In the data rows, 128 means zero.
Some points, one per row:
[187   8  94 255 250  89 131 255]
[131 131 149 133 129 115 115 108]
[116 122 166 131 136 155 148  86]
[135 113 149 126 130 124 110  83]
[114 125 137 111 146 113 119 140]
[141 138 139 133 133 121 110 139]
[101 171 129 106 105 134 180  96]
[104 160 152 116  97 123 101 111]
[171  83 105  61  93 138 228 120]
[ 97 133 146 133 108 126 169  92]
[144 141 110 107 134 124 146 134]
[112 129 135 141 134 132 109 105]
[161 106 146 141 162 123 125 116]
[112 146 136 109 115 122 120 132]
[ 77  89  88  57 159  81 131 191]
[138 110 156 148 156 147 127 128]
[185 138 131 160 158 144 161 135]
[134 115 135 137 135 131 119 111]
[140 131 134 140 148 129 125 131]
[140 133 111  84 114 149 143 115]
[152 133  73 152 173 114 147 162]
Then 24 other points, each followed by its number:
[170  90  53 172 139 136 159 155] 0
[ 81 116 131 133 138 163 119  87] 1
[117 139 145 129 133 134 124 119] 2
[143 121 131 140 133 148 133 128] 3
[188 134 144 145 150 145 153 122] 4
[172  84  31 152 131 124 157 151] 5
[ 40 248  79   6  43 142  69 109] 6
[ 87 116 160 156 145 109 112 209] 7
[126 125 132 130 139 131 125 133] 8
[132 146 102  96  95 131 183 100] 9
[157 110 134  96 118 126  64 132] 10
[156 148 146 128 155  78  85 136] 11
[ 97 150 150 108 107 147 117  71] 12
[147 129 133 129 114 135 149 145] 13
[118 127 115 126 127 118 123 111] 14
[124 146 140 139 132 133 147 125] 15
[123 131 129 150 127 132 129 123] 16
[ 64 143 148  86  32 158 216  67] 17
[ 91 139 121 132 139 114 135 149] 18
[134 116 122 112 129 115 145 138] 19
[129 129 112 141 129 135 133 131] 20
[105 148 103 125 150 107 146 141] 21
[189 150 151 122 147 112 151 121] 22
[128 105 115 134 108 106 255 121] 23
Which of these numbered points is nearest to each point below by angle, seen from the average point of the first points? Its number follows each.
[111  79 157  86  88 113  73 128] > 10
[137 138 139 125 140 114 111 132] > 11
[ 99  31 153 163 194 178  95  99] > 1
[101 138 160 123 108 173 125  74] > 12
[158 140 136 153 116 143 116 124] > 3
[117 135 154 113 116 147 118 108] > 12
[142 130 139 128 147 124 142 119] > 22
[171 112 102 195 167 139 131 168] > 0
[165 195 171  59 162  92  58 178] > 11
[134 160  85 106 133 130 179 112] > 9
[164 170 178 154 160 133  53 139] > 11
[118 134 135 142 110 126 115 132] > 16
[119 124 134 145 144 141 179 142] > 23
[141 118 123 178 149 147  82 167] > 8
